Each row has a name. After each piece below comes the name of the row it's from. Each question is about the rows just above it.

K791: [123 136  97 125 126 157 161 160 152  81 171 134 114  77 165 111 139  72
 139  88 154  57 127 173 125  76 138 102 151 139 143 150 114 126 145 147
 180 101 148 126  86  88 112 101 179 150  92 140 186 145 116 117 144 156
 127 151 191]
K275: [116 110 128 153 145 110 116  45 106 180 123  79 137 181 112 166  99 133
  98 135 135 164 136 100 144 122 112 174 100 135  95 127  77 114  87 119
  78 164 134 119 161 143 119 107 124 149 198  97 136  95 181 165 116 104
 157 142  52]
K192: [125 122 122 205 134 131 128 177 149  76 124 114  52 111 141 150 129  96
 179 151 139  86 127 130  82 113 128 134 145 142 208 106 135 165 171 103
 135  78 126  90  95 147 128 104 117 100 153 123 144 172 116 125 116 115
 171 149 164]
K621: [106 157 115 131 124 125 105 150 150 130 165 169 130 152 161 157 115 151
  96 147  76 136  99  77 151 119  88  94 193 109  74 185 154  80 142 193
 121 132 112 149 101  79  95 136 110 133 105 128 154 103 126 113  78 169
  86 130 112]
K743: [ 55 119 120  68 100  90  86 168 120 120 106 138 167 147 163 123 117  86
 135 114 145 118 112  74 127 131  51 101 132 126 160  84 123 159 154 123
 152 165 135 136  94 126 149 103 118  95 174  86 173 124 144  62 130 156
 109 101 111]
K529: [ 59  95 121 136 100 152 127 124 186 101  97 124 124 139 135 133 144 101
 153 107 147 110 135 135  90 149 106 118 120 132 162 121 122 124 132  92
 151  75 147 109  61 142 131 115  94 109 151 137 105 155 129 146 193  77
 176 131 177]
K218: [ 55 119 120  68 100  90  86 168 120 120 106 138 167 147 163 123 117  86
 135 114 145 118 112  74 127 131  51 101 132 126 160  84 123 159 154 123
 152 165 135 136  94 126 149 103 118  95 120 119 169 149 159 167 118 149
 177 139 144]
K394: [ 60 118 140  58 127  84  87 138  66 152  80 141 192 129 158 163 112  94
 134 119 178 133 119  77 141 128 102 141 129 136 125  92 119 142 160 137
 156 197 136 108 100 127 113 101 143 107 143 103 119 110 138  59 132 121
 133 120  96]
K62: [165 146 133 123 146 141 149 135  97 129 202 145  82 146  87 119 133 106
 177 105 122 144 123 202 126 140 128 131  97  85 174  87 119 151 109 123
 114 153 117 168 137 166 136 151 148 124 165 175 174 143 155 131 176 137
 128 123  85]
K554: [100 152 127 124 186 100  97 137 158  89 121 102  75 161 148 147 128 158
 102  90 103 137 148 150 131 109 131 128 138 123 167 156 125 134  76 104
  79  46 152 115  87 169 136 169 124 130 147 135  98 138 134 180 111  63
 153 116 190]
K201: [165 146 133 123 146 141 149 135  97 129 202 145  82 146  87 119 133 106
 177 105 122 144 123 202 126 140 128 131  97  85 174  87 119 151 109 123
 114 153 117 168 137 166 136 151 148 124 165 175 174 143 155 131 176 137
 128 123 209]
The row with [100 152 127 124 186 101  97] is -> K529
The row with [152 161 157 115 151  96 147  76] is -> K621
which: [124 130 147 135  98 138] -> K554
[165 146 133 123 146 141 149 135  97 129 202 145  82 146  87 119 133 106
 177 105 122 144 123 202 126 140 128 131  97  85 174  87 119 151 109 123
 114 153 117 168 137 166 136 151 148 124 165 175 174 143 155 131 176 137
 128 123  85] is in which row? -> K62

K935: [165 163  83 120 135 132  68 188]
K88: [ 91 195 134  97 135 132 204 161]
K740: [ 99 176 160  86 103 108 188 140]
which: [ 91 195 134  97 135 132 204 161] -> K88
which: [ 83 120 135] -> K935

K593: [ 55  68 155 105 176 128  95  68 138 151  94]
K300: [ 55  68 105 155 176 128  95  68 138 136  94]
K844: [178 128 161 105 176 128  95  68 138 151  94]
[ 55  68 155 105 176 128  95  68 138 151  94] is in which row? -> K593
[178 128 161 105 176 128  95  68 138 151  94] is in which row? -> K844
[155 105] is in which row? -> K593
which: [ 68 105 155 176 128] -> K300

K434: [157  86  80 138]
K203: [165  60 196 112]
K662: [161 108 196  86]
K369: [ 63 109 112 177]
K896: [ 86 196 161  80]
K571: [112 157 138  87]
K928: [177 112  87 163]
K55: [108 165  63 196]
K547: [196  63 108 161]
K668: [ 80 161  86 157]
The row with [ 63 196] is -> K55
[196  63] is in which row? -> K547
The row with [ 63 108] is -> K547
Where do [177 112] appear? -> K928
which: [157  86] -> K434
which: [165  63 196] -> K55

K211: [134 125 140 129 131 151 130 115 115 131 128 131]
K812: [123 104 124 128 114 132 134 125 143 129 133 127]
K495: [121 139 142 128 126 104 130 137 129 141 140 123]
Which row holds [134 125 143 129]? -> K812
which: [137 129 141] -> K495
which: [128 126] -> K495

K362: [ 82  68  60  68 129 126  60 132 125  95 102 141  74 142 145  97  59  84
 118]
K260: [ 86  73  70  69 139 145  63 206 137 119 135 110  83 107 140 121  64  94
 136]
K259: [ 80  73  63  70 139 135  66  90 135  83  84 183  72 186 158  93  67  78
 129]
K835: [158 178 173 170  94 143 179 141  88 156 142  89 158  79 120 116 186 147
  81]
K316: [160 170 161 159 114 114 167  95  83  84 135 124 148 125 106 126 174 140
 116]
K240: [109 107  86  93 135 138  91 186 122 135 140 126 124 106 137 148 125 174
 101]
Where do [135 124 148 125 106 126 174 140] appear? -> K316
which: [135  83  84] -> K259
Which row holds [139 135  66  90 135]? -> K259
which: [ 73  70  69 139 145] -> K260
[126 174] is in which row? -> K316
which: [ 69 139 145] -> K260
The row with [142 145] is -> K362

K770: [ 96 156  97 183  88 101  98  97  96  96  81 178 145  95 131 174 122 140
 111 158 103  96 121  96  95 121 122 113 181 113 176 147 176  95 168 170
 141 166 162 161 179 156 183 157 135 126  95  99 186 177 121 126 186 169
 190 126 179 176 126 111  98]
K406: [213  61 206  45 197 204 209 212 212 212 174  53  71 209  88  46  96  60
 174  67 197 211  87 206 211  86  96  80  44  80  61  78  52 209  52  60
  81  55  86  81  48  61  45  78 125  67 211 209  44  47  89  80  43  60
  42  67  44  52  80 174 209]
K78: [132 139 127  97 126 124 136 131 134 133 159  94 107 137 149  99 153  95
 112 129 121 136 157 139 133 156 153 163  98 163  96 135  96 137 100  95
 142 130  91 102  96 139 183 126 135 157  95 136  97  98 157 154  97 118
 101 156  99 114 154 112 128]
K416: [165  72 168 126 164 172 159 167 162 163 112 134 126 158  71 124  71 137
 171  84 172 160  64 154 163  65  71  55 123  55 120  81 132 158 126 137
  75  80 156 118 130  72 124 100 164  58 159 159 125 127  64  66 124  93
 114  58 123  96  66 171 169]
K136: [160 109 154  82 155 149 165 158 163 161 196  83 113 167 126  90 134  89
 136  96 146 165 141 170 161 140 134 160  83 162  67 105  86 167  94  89
 114  97  91  72  84 109  79  84 114 146 166 164  79  86 141 137  78  83
  72 146  86  79 137 136 155]
K489: [165  72 168 126 164 172 159 167 162 163 112 134 126 158  71 124  71 137
 171  84 172 160  64 154  65  71 163  55 123  55 120  81 132 158 126 137
  75  80 156 118 130  72 124 100 164  58 159 159 125 127  64  66 124  93
 114 177 158 166 167  72  59]
K962: [132 139 127  97 126 124 136 131 134 133 159  94 107 137 149  99 153  95
 112 129 121 136 157 139 133 156 153 163  98 163  96 135  96 137 100  95
 142 130  91 102  96 139  96 117  99 156 136 136  97  98 157 154  97 118
 101 156 179 176 126 111  98]
[183 157 135 126  95] is in which row? -> K770
which: [132 139 127  97 126 124 136 131 134 133 159  94 107 137 149  99 153  95
 112 129 121 136 157 139 133 156 153 163  98 163  96 135  96 137 100  95
 142 130  91 102  96 139  96 117  99 156 136 136  97  98 157 154  97 118
 101 156 179 176 126 111  98] -> K962
Where do [154 163  65  71] appear? -> K416
which: [44 47 89 80 43 60 42 67 44] -> K406
which: [ 61 206  45 197 204 209 212 212 212 174  53] -> K406

K29: [164 116 167  98  92 136 102]
K588: [182 167  98  92 116 126 102]
K508: [164 167  98  92 116 126 102]
K5: [182 167  98  92 116  98 133]
K162: [187 124 101 151 130 111 118]
[101 151 130 111 118] is in which row? -> K162
which: [164 167  98  92 116] -> K508
which: [ 98  92 116  98 133] -> K5
which: [187 124 101] -> K162

